Each path is a new rotation, seen through one point. The rows after it are directions, each followed by how far the rotation turns it, in degrees a step (0 if it stays put).
Each turn is a multiple of 5 degrees from 10 to 175, or 0.
Each row of a path follows its step; steps can be skipped.
Path 1:
step 0: [ 50 -20  -8  18  -2 -40 -29  -2 -16  26  18  -6   0   2 -11  15  -6 -13
 -10  26   2  16   0   4 -13  -5 -42 -12  15  -1   6   4  -5   9 -18]
step 1: [ 14  25 -15  16   7  10  19   2 -17 -23 -10 -22   7  11  22  11 -19 -19
  -2  15  19   4  -8  28  10  -8 -22  12   6  38 -12 -13 -19  33  37]
step 2: [-30  18  17   5  18 -11  18  -7   1  19   6   8   1  -9  -6  25 -14  -3
 -33 -30  11  17 -11 -43  17  17   0  -8   7  27   7 -29   7  28  -9]
step 3: [-17   0 -24  16  19 -19 -37 -31  -8  -1 -31  12   1  31 -12  -5 -26   0
 -27  -4 -24  -3 -16  -2   8  -2 -23  11  17 -17  -3   8  36 -12  -5]
step 4: [  9 -20  19   2  13 -17 -18 -16  -9  35   3 -17   9  15  12  17  17 -36
   5   4   3 -20   8  30 -20  13 -39  15  15 -10 -19 -16 -28  17  -2]
step 5: [ 16   7  10  -4   6  -5   6   9 -17  -1  -7 -11 -34   1  -3 -13  -4 -11
 -30  25   8  48 -11  -5  17  -8 -23 -17   0  28 -20  10 -23  39  20]
step 6: [-19  18  11  40  -7  -3 -14  -2  12 -25  -5   3  -8  -6 -11  16 -36 -16
 -26   9  17   2  -7 -24  -3  15   0  20  15  19  20 -47  -1  -2  15]
step 7: [  1  -8 -14 -24  19 -20 -23  10 -17  33   1  20  27  21  -4  13 -28  24
 -33 -16  -3 -12  11   0  11  -3 -28  18  20  16  -8 -19  19   0 -14]
step 8: [ 12  25  -2  15  43  -5  -1 -28 -17   8 -35 -32  16  19  -4   5  26 -13
  -6  13 -26  11   8  21 -25  12 -22  -8   1  -6 -20 -14   1  12   0]
step 9: [ 26   4  30   3   1 -32 -19 -26   4  -4  23   3 -18   5 -15   4 -11 -29
   3 -13  31  18 -12  -6   2   0 -26 -25  -3   7   7   1 -10  44  19]
Directions:
[  1   9  -4  -2  -2  -3   4 -13 -16   4  14  -7  -2   0   2   0  -2   5
   2   9  -6  -4   9   6 -11   6   3  -1  -2   4  -4  10  -9   5   5] -> 95
[ -2   1  -2  -9  -5  10  -2   5  11   8   3  -9  10   6   6  -5 -18   1
  10  -5   3  -8  -2   5  -3  -4 -12   7   2   1  -2   0  -7   3   1] -> 120
[  5   0   5   1   1  13  -1  -3   3  -8   5   0  -3  -9   5   8  10  -5
   6  -2   2  14   5  10  -3 -11 -17  -7   3   2  -3   3  -1   1   3] -> 90
[ -6   3  -8  -2  -8   5   6 -14   2  -2  -6  11   0  -9 -12   1  -6   4
  -4  -2   8   3   0   5  10   6  -5   1 -12   4   4  -3 -14  -1  -3] -> 90
[ 5 -4  6 -4  4 -3  4  3 13  6 24 11  0  1 -1  0  2 -5 -2 -2 -3  3  1  6
  3 16 -1  2 -1  2  6 -4  4  6 -5] -> 155
[ -6  10   6  -1  -4   1  -2  -5   7 -12   4  -2   1   7  -4  -5  -5  -2
  -2  -2  -1  15  -1 -11  -9  -3   8  -1   1  -7  -4   2  -3  12 -17] -> 110
Path 2:
step 0: [ 26  11 -25 -11  -5  45 -20  25  13 -21 -33  22 -10 -30   9 -11  -3  -5
   1  24   1 -28   4  -9   0  31   2  27   3 -15 -19  20  12 -31   0]
step 1: [ 10   5  19   6 -11  39  -2  16   0 -53  13  23  18 -16  17  -4 -31 -10
 -15  10  24 -17  -8   9  -2  11   5  46  11 -16 -12  -6 -18 -29   5]
step 2: [ -3 -12  10   8 -25  30  34  50  15 -32   9  16  19   4  -2  -3 -33  19
 -32  15  -9   9  -1 -32   3  -1   9  21   5   3  -9  24 -12 -16 -22]
step 3: [ 13 -11  30  -2 -34   6  -4  35   5  -6   4 -10  14 -32   2 -39 -40  21
 -25  18 -20  34 -15  -1 -11  10  21  23 -19  -1   6  11  16   5  12]
step 4: [ 28 -15   4 -22 -43  34 -14  42  -6  15  11 -11 -12 -35  19  10 -24   7
   1   7   8  12 -15 -15 -16  -7  26 -15 -36  10 -15   0  17 -22   0]
step 5: [ 23  12  20   4 -11  18 -22   8   8 -24   6 -18 -10 -53   8   2   4  -4
  -5  22  29   2  23 -28  25  -8  29  11 -41  12 -30  -2   2 -14   5]
step 6: [ 17  -8  30 -12 -10  27   0  16 -23 -20  -7  15  38 -32  -3  -1  10 -15
  12  39  -1 -24  24 -30   6  13  12   6   1  43 -27   2  -7 -13   6]
step 7: [-17  23   4 -18 -27  12 -15  49 -25 -31 -39  14  20 -27  11 -26 -18 -11
 -12  21   3 -16  15 -13  20  14 -28  15  -3  12  -8   2   4  -3 -10]
step 8: [  5  18  23  -2 -10  59   3  42 -28  -4   4   5  24 -27 -11 -18 -19  11
 -45   1  20  -8  -7  19   2  -1 -21   1   6   3   5 -20   3  -9 -14]
step 9: [ 29  37 -14  11 -11  51  21  37  11   2 -13  -2 -16 -29 -21 -21 -13   1
 -46  -5  -3   4 -17 -25   8   3  18   9   8  10  -7  18   7  -9   0]
Directions:
[ -1  -7  -9  -1  -1  -9   2   0   6  -1  -1 -13   6   8   8  -6   1   7
 -13  -2  11 -12   2   5  -2  10   6  -8   5   7  -9  -1   1   0   7] -> 0
[  1  -7  -8 -13   3  -6  -6   0  -2   5  -4   7   7  -3   2 -18  -2   1
   6   2 -14   4  -7   2  -3   7  -7  -2  -5  -5 -14  -1   1   5  -6] -> 100
[ 8 -6  5 -2  4 -6 -7 -9  3  6 -4  7  4 -2 10 10  5 -8 -6 16  2 -8 -4 -5
 12 -5 -5 -4 -2 -7 -1  7  4 -6  8] -> 60
[-11  -1   3  -1  -2 -11   5  15   3  10   4  12   7   5  -4  -5  -5   6
  -5   9   8   4  -5  -1   7   1  -8   1  -1   5  14  -6  -2   0   1] -> 70
[  2   1  16   4   5  -4  -8 -13  -4  -5  10  -4   9  -9  -1 -11  -3  -3
  -3   0   4   4  -2  15  -1   1   0  10  -1  -2   4  -9   0   4   9] -> 160
[ -2 -14   5   0  -7  -6 -10  -3  -6   3  -1  -5   0   6   6   1   2  11
   1   1   5  11  -6 -13  -5  -5  17   8  -4  -4   1   2  -6  -2  -5] -> 40
Path 3:
step 0: [ -4 -16 -14   0  17  27 -24 -19 -18  29 -37 -28  24 -20  10  -8  24 -32
   1  28  38 -27   9 -13 -10  25   9 -25  11   2 -28  38 -25 -31  11]
step 1: [-15 -45 -12  19 -32 -15   9  13 -33 -28   4  12  -1  13 -25  18   1  45
  -8  -8  41  14   0 -12  38   5  30  26 -21  16 -14   0   1 -14  37]
step 2: [ 14  10  18 -26 -24 -10  -3  -4 -16  26   5  13 -33  -8  -9 -29   9  33
 -21  61 -41  15  15  -9   5  18  17  -6   7 -41  39   7  -3   7  13]
step 3: [ 35 -28  -5   0 -17   3  -3   6  -4  -8 -40 -18  23  -3   1  32   2 -61
 -15  10  27  10  20  13   2 -21 -13 -16  10 -23  50  13  24 -30 -14]
step 4: [-21 -26   8  29   6  41  19 -16  -7   1 -33  -2  -9 -31  -1  14  24   0
   3 -24 -37 -11  19   3   2   3  46  21 -25  -4 -32 -11  -4 -47  29]
step 5: [ 29   3  48 -12  -8 -37  -4  11 -27  17  12 -30  -3 -27 -34  -2 -26   9
  -7  -6  27   5  -3 -41  16  52  19   5   8 -13  -5 -20 -21  -1  18]
step 6: [  8 -33  11   9 -16 -14  13   6  31 -28 -10  63  -7 -13  19 -37   4 -10
  12  32  33  -9  22  18  13  10   4 -27  26 -27  27  20  -9 -10  14]
step 7: [ 30 -15 -19  16 -31  36  -1 -41 -36  -6  -9   7  20 -16   6  -4  -5   1
 -15 -18 -12  -3  47  13 -16  14   2  52 -26  -2  36  -9  20  14  -8]
step 8: [  6 -14  25 -43   5  25  -5  16   2   5  13   5   6 -26  20  41  -3 -36
 -16   7 -32 -20 -22 -32  50  26   4  10 -21 -36 -21  -8  -3 -14   0]
step 9: [ -8  -6  38  17   3 -25   7  12  18  27 -43  -2   7 -14  14  -1   3  -7
  -6  33  43 -17  18   6  -3  32 -30  17   8  45   0  -9 -16 -26  44]
Directions:
[ -4  -1  -1   2   5 -12  -3   0   0  -4   1   2  11   1  -7  -6   4  19
   2  -6   3   1   8   6  11  15   1  -9   3   0   1  11  -3   5  -1] -> 80
[ -1  -1  -2   2  -1 -11 -10  -5  11   4 -10  10  -5   0  -7   5 -12  -6
  -5   5  -9  11 -14  -1  -1  12  -1  -4   1   4   3  -1  -2   4   4] -> 110
[  1  -6   4  -5   8  14  -2   1  13   2 -10  -9   7  -2  -4   9   7   8
   2  -5  -7   6  -2   0   0   3 -16   2  -6  -7   6  -3  -2  -7  -7] -> 80
[ -1   3   2  -8  -7  -1  18  -4   1   2   8  -3  -1   8   3   8 -14  11
   0  -1  -6  -1  -4  -6  -3  12   6  -1  -9  -4  -5   2  10  -8  -3] -> 115
[  0  -6  12   6   1   1   2  -4   7   8   0  -3   1  -9   1  -4  -3  11
   2   3  15  10  -8  -9   0  -8  -2   3  -1  -3 -14   5   4   8  11] -> 85
Path 4:
step 0: [-12  -4  15 -39 -13 -19  -4  -9   4  -6  28  -3   5  17  -2   4  -5 -17
 -19  46   9 -12  31  18 -14   7  14  34 -14  22 -19  18  18  17   4]
step 1: [  3  39  19 -42  26   8   8 -22  15   2   4  25   7  10  -5  19  28  -1
 -33   1 -11  -6  -9 -13 -15   6 -18 -22  13  18  24  20  -6  12   3]
step 2: [ 10  20   9  -3   3 -27  -9 -10  29  12   5   0  -6  24 -30 -15 -16 -21
 -24  22 -10 -18   0   8  -7  24  11  30  -4  35 -31   9  -6  -8 -33]
step 3: [ -4  23  -7 -37  -8  23  22 -12  18 -14  22  13  -9  14   2   5  10   9
 -27  15  11  13  -3  26  -5  25  15  -1   2  10  50  26   6  -5 -22]
step 4: [  0   1 -24 -16  10   6  -6 -37   8  17  31   4  15  23 -18   9   7  -5
 -21   8  17 -23  21   6 -27  18   0   8   4  40 -36  -5 -27  -7  -1]
step 5: [ 10  38  -9 -44  -9 -13  -4   9   4  -8   4  10 -29   8  -5 -14  11 -25
 -18   5  26  16   7   0   8  15 -30   4  17  33  29   4 -10  10 -26]
step 6: [ 15 -17  -8  -8  16  -2 -11 -27 -11 -19  31  15  13  31  -8   2   2  -6
 -38  34  15 -12 -39   2 -13  17  -4  31 -17  14  -5   8 -10 -13 -10]
step 7: [-13  38 -27 -21  -7 -20   0 -19   7 -24  -5  17  10   0 -16  18 -13   7
   1  12   4  11  20 -21 -21  35 -16  -1  27  29  33  14 -12 -15 -13]
step 8: [ -5  -8   6  -1  -7 -25  -8  -2  13  -5  44  14 -14  24   3  11   2   5
 -24  33  35 -10  17   7   8  -4 -20  17 -20  38 -16  36   3  -4   2]
step 9: [-13  12   2 -31  15  -3  14  13  13  -8   0  12  24  18   0  23  11 -18
 -27  23  -9  10 -14 -10 -41  19 -24   0  24  30  34   1   1  25   2]
Directions:
[ -7  -2   0   5   6   9  -3  -2  -2   9   1  15  10   9   2   3 -11   1
   0  -9  -5  -5 -12   4 -12   0  -6  -5   3  -1   1   2 -13   5   5] -> 140
[ -4   3  -9  -8  -1  -4  10   0   6   1  -5   5  -2   0   9   5   3  -7
  11  -8   1   2  -2  -7  -7   2   0   3  13  -9   8   2  10  10 -13] -> 175
[ -7 -11   4  -2 -15   2   1   5  -2  -2   2   4  -2   1   6  -2  -2  -7
  -3   5   3   4  -9  16  11  -2   3  10  -6  -1   7  10   0  12   0] -> 130
